Each named move below is a turn or a mirror, shown by a few rows before and after it. Which moves, in which order, take the first row of each later pair to the second? The first pair is answered.
Z_733 (before => after):
[ -5  -1 -12  -7 -13  -5  -9  -2  -5 -17  -1   2  -8  -8  10   5   0 -15
   7   7   9   1  -1   0   2   1 -18  -3  -5   8   4] => [ -6 -11  -4 -11 -14  -2  -9  -4  -8 -14  -3   6  -4  -3   6  -3  -3 -17
  13   4   9   1   1   0   4   6 -16  -2  -5  -1   6]
[ -7 -25   1   4  -2  -5   2   1   0   0 -14   4 -11   2  -6  -7  -9  -9
 -16  -1  -5   6  -9 -17   6  -2   7   7   2 -12  -1] => [ -4 -11  -9  10   0  -8   3   5   4  -6 -13   1 -17  -5  -2   4  -5  -6
 -22   4  -6   8 -12 -18   4  -9   4   7   2   1  -5]
[  3 -10 -14   9  15  -1  16   9   3  -4   4  -8  -2   5  11  20  -1  -5
 -18   0  -1 -13  -1  -5  -3  -5  -1  -6   6  23  -7] => [ -2 -34   4  -3  12   4  15  -1  -4   5   1   0   9  19   3  -1  -8 -10
  -6 -10   0 -15   3  -4  -1   8   5  -7   5   0   0]
Z_672 (before => after):
[ -1  -3 -16   4  18   2   6   9  -3  -3   3  -2  -4   9   0  -1  -1   3
 -10  11   3  -4  -4 -14  -5   8  10 -12  -9   5  -4] => [  0  -4 -13   5  19   3   7   9  -2  -2   4  -3  -2  11  -1  -2  -2   6
 -10   9   2  -4  -3 -13  -6   7  12 -11  -8   3  -5]
[ -3  17  -4  12  -1  -4  -5  -1  -7  -5  14  -5  -2  -8 -14  -1   9  -4
  -2 -13   2   4   3   2   8  -7   2   0 -14  -8  -2] => [ -5  14  -9  11  -2  -7  -6   0  -7 -10  13  -3  -5  -8  -9   0  10 -11
  -3 -10   5   3   1   2   9  -6  -2   0 -13  -7  -2]
[ 20  -6  32   8   3  17   5  -8   6   7   8  -3  15   0  -3 -25  -7  -6
   8 -11  -7   8   8  18  -5 -16  15   0   2 -11 -13] => [ 23   8  30  10   1  21  -1  -2   7   0   7  -4  13 -11  -7 -23   0  -6
  11  -7  -5   8   4  25  -4 -17  10   4  -2  -9 -14]
Z_857 (before => after):
[ -1 -12   3   2  -4   0   9 -12   2  13   2   1   8   8  -6  -5  -9   4
   5  -8  -2   2  -1  -6  -4   0  10   1   5  -2   2] => [  0 -14   2   0  -5  -1  10 -13   2  13   2   0   8   9  -5  -6  -8   3
   5  -8  -1   3  -1  -6  -3  -1   9  -1   5  -2   2]
[ -5   1  -6  -4  -4   4 -11   6  -5 -13 -10  14  -4  -9   0  -3  11 -15
   5   4  11  -7  -6   8   8  10  -9   5  -6   1   1] => [ -2   8  -2   2   3   8 -12  12  -3  -8 -11  11   0 -11  -9  -3  13  -1
   5   2   9  -6 -11   9   7  14  -2   7  -7  -2  -3]
[  6   7  18 -12 -11   7  -4 -13  -5   1  12   0  13  -2  -8 -11  -1  -1
  10 -13  -3   4  11   4  -5  -8  -3  -1   9 -16   5] => [  3   1  15 -16 -14   6  -3 -15  -5  -2  10   3  11   0  -3 -13  -2 -10
  11 -10   0   2  11   4  -2  -7  -6  -1   7 -15   7]
Pairs:
Each pair is two moves apart.
[  6  10   6   6   2   2 -10   7   3  -4   2  -6   2  -3  -6   4  11   7
   3  -1   3   1  -2   4   3  -3   1   6  -1  -1   5] => [  4   5   7   2   0   3 -11   6  -1  -5   0  -4   2  -4  -5  -1  11   0
   6   0   5  -1  -2   5   5   1  -2   6  -3  -5   7] | Z_733 Z_672
[ -6 -32  15   1   9  -6  15 -23   0   5   7   3   1  13   5 -12 -17  -2
  -7 -14  -6  -6   8 -13   2   4  10   0   7 -15  10] => [ -4 -29  17   5  16  -4  15 -16   0   9   2   2   4  12  -3 -13 -16   8
  -6 -14  -7  -9   2 -12   4  10  16   2   3 -19   7] | Z_857 Z_857
[ -3 -11   5   3  -3  -8  13 -10 -10   8  -7   7   6  -2  -2 -11   0  -1
   6  -7  -3  -6   2  -8  -4   1  -1  -6  -2   1  10] => [  1   8  -8  12   2 -11  13  -2  -4   3  -6   1   0 -13   2   2   6   5
  -3   1  -3  -4  -3  -9  -5  -4  -4  -6  -3  15   5] | Z_857 Z_733
[ 27  12  15   5   1 -10   3  14   5  13  11  -4  15  -5   5  11  -3  14
   2   2  -6   7   5  29  -7 -24  -7   2   0   1 -16] => [ 15 -13   3  -9 -14 -21   5   4  -5  -1   7   8   4   0  24   6  -8 -19
   6  12   4   4  11  25  -1 -23 -22   0   0   5  -8] | Z_857 Z_857
[  1   4   2  -4  -1  -1  12  -9   3  12   6  -5  -2   5  -2   2  -6   6
  -7  -5 -10   8   9  -2  -8  -3   4  -7   8   2   0] => [ -1   6   0  -8  -8  -2  11 -11   1   6   7  -4  -4   2   2   2  -5  -3
  -5  -3  -8   9  11   1  -6  -7  -3  -6   9   4   2] | Z_672 Z_857
[  0 -24  10  -7  -7   0   9 -18  -5   8  14   2  -2  12   2 -17 -15  -9
   6 -15  -3  14   8  -7  -6 -10   3   7  10  -7  16] => [ 12  18  -5   8   0   0   7  -6   8   3  20 -11  -9  -8   3   8  -4   9
  -7  -8  -8  20   1  -3 -12 -27   1   9  10  16   5] | Z_672 Z_733
[ 17   8  18  -1  -9  14  10  -1  -2  23  23  -3  14   6  -8  16  -9  20
   9 -20  -5  -4   8  10  -5  -8  11  -5  12  19  17] => [  2 -20   4 -16 -24   4  11 -10 -11   9  18  11   3  11  12  11 -14 -16
  13 -11   6  -9  12   6   3  -4  -4  -6  11  21  25] | Z_857 Z_857
[  1  19  -2  -1  -6  -5  -3  12  -9 -16   5   5  -8 -25 -12  -4   5  -3
  11   6   4   7 -11  10   9  -5   6  10 -18  -4  -2] => [ -7  -5  -2  -9  -9  -9   0   5 -15 -16   1  12  -9 -14  -6 -12  -2 -16
  16   5   9   4  -6   8  14   3   4   8 -17 -10   2] | Z_672 Z_733
[  8  15 -10   9   8  -2  -1  -1  10 -21 -12 -11 -40 -17  14   5  13  13
  -2  22  -4   1 -26  -4  15   9  -4 -13 -16   7  -3] => [  5   5 -10  11  13  -3   4  -2   9 -16 -15  -9 -41 -11  14   4  10  16
  -3  22  -4  -2 -26 -10  15  14   1 -14 -15   6  -4] | Z_672 Z_857
[ -6 -15 -15  11   9  -1  -6   0  -5   2  -2   3 -16  20   7   0   2 -13
   1   4   5 -16   8  -4  -5  13   9   0 -11   7  -7] => [ -3  -7 -17  16  11  -2  -3   1  -1   4   1  -2 -16  18   6   7   2  -5
  -6   3   1 -12   8  -5  -8   7  12  -1  -9  14 -10] | Z_672 Z_733
[-3 -9  2  3  6 -2  0  4  3  8  6 -3  4  3  6  8 -6  6 -8 -2  5 -6  0 -9
 -3 -9  5 -4  7 -5  3] => [ -5 -14  -1   0   4  -3   0   3   3   5   5   0   2   5   9   7  -7   1
  -7   0   6  -7   1  -9  -1  -6   3  -4   5  -7   4] | Z_857 Z_857
[ 20  12   4  -1  -4  -3   5  11  -3  -4  -4   6 -10 -19 -23 -14  -2  10
  -2   7  -4   2   8  10   7   0   7   6  -2   2  11] => [ 15   1   4  -7  -7  -3   3   8  -7  -7  -6  12 -10 -16 -20 -20  -4   1
   2   9  -1  -1   8  11  10   5   4   6  -4  -1  14] | Z_672 Z_733
[ -9  -7 -20   7  12 -17  10   5   2   1   2  10 -13   4  10   8  -5   4
 -14  10  -2  -9  -6 -13   4   6   2  -8  -3  13  -3] => [ -9 -18   3   2  13  -9  11  -1  -1  15   4  10   2  14  -3  -7 -11  13
  -5  -3  -6 -10  -2 -11   2  14  14  -7  -1  -8   1] | Z_733 Z_672
[-23 -11 -32  11   9   7   8   8   8 -24 -15   3 -16 -12  -8 -21  -1  -9
  -1  26  21  -6 -15  -4  19  22 -14  -9  -4  11  -3] => [-26 -37 -18  10  17   5  22  -6   9  -3 -10   2  -9  10  -9 -28 -16   1
  -6  14  15  -5  -5 -17  12  25   2 -16   8   1   0] | Z_672 Z_672
[-11 -20 -12   2  13   2   9  -8 -12  -8  -8  13 -13   6  20  -3   5 -19
  -5   3   2  -8   9  -9  23   7  -7 -12  -1   1   0] => [ -6 -21   1   9  24   8  13  -5 -10   8 -10  10  -4  13   6  -7   1   2
  -6  -6  -3  -9   7 -10  22  15   9 -14   0 -10  -2] | Z_672 Z_857
[ -8  -8   0 -16 -17   4   2   6  -7 -15 -12   9  -3   5 -11  -7  -1 -13
   7  -8   0  -4   6   4   7   2  -4   6  13  -9   6] => [ -5   8 -15  -6 -11   1   0  16  -3 -23 -16   6 -11  -5  -7   6   6  -8
  -2   2   1  -3  -1   3   8  -1  -6   7   9   5  -1] | Z_733 Z_857
[  0  23  17  -9   7 -10   0  22   5   1   7 -14  -3  -1 -21 -10   1  27
   7  -1  -7   3  -1  13  -4 -13  -2  17 -23  11   1] => [ -3  26   6 -12  -2 -15  -1  21   3 -10  10 -13 -10  -8  -9  -5   3  11
   7   5  -3   4   1  14  -3 -21 -15  18 -23  21   3] | Z_672 Z_857
[ 12   7  21  -6  -2   3  -3 -11  -5  10  13  -1   9  -2 -13 -13   8   4
   5 -13  -3  11  -1  10   0  -9  -4  -7   6  -4  -7] => [  6  -8  14 -15 -11  -3  -2 -16 -11   3  11   6   3   1  -2 -16   5 -15
   7  -8   3   9   2   8   4  -8 -12  -8   7  -2  -4] | Z_857 Z_857
[ 15  -5   3  -2  14   6   8   9   7   8 -27   7   1 -11   7   2   0  -1
  -7   4   5  -4  -9 -16  -3   9   7  -2 -13   9 -13] => [ 16  -8  16  -5  12  10   9   4   5  15 -23   5   9  -6   0  -4  -3   3
  -4  -5   1  -2  -6 -15  -6   7  11  -2  -9  -1 -10] | Z_857 Z_733
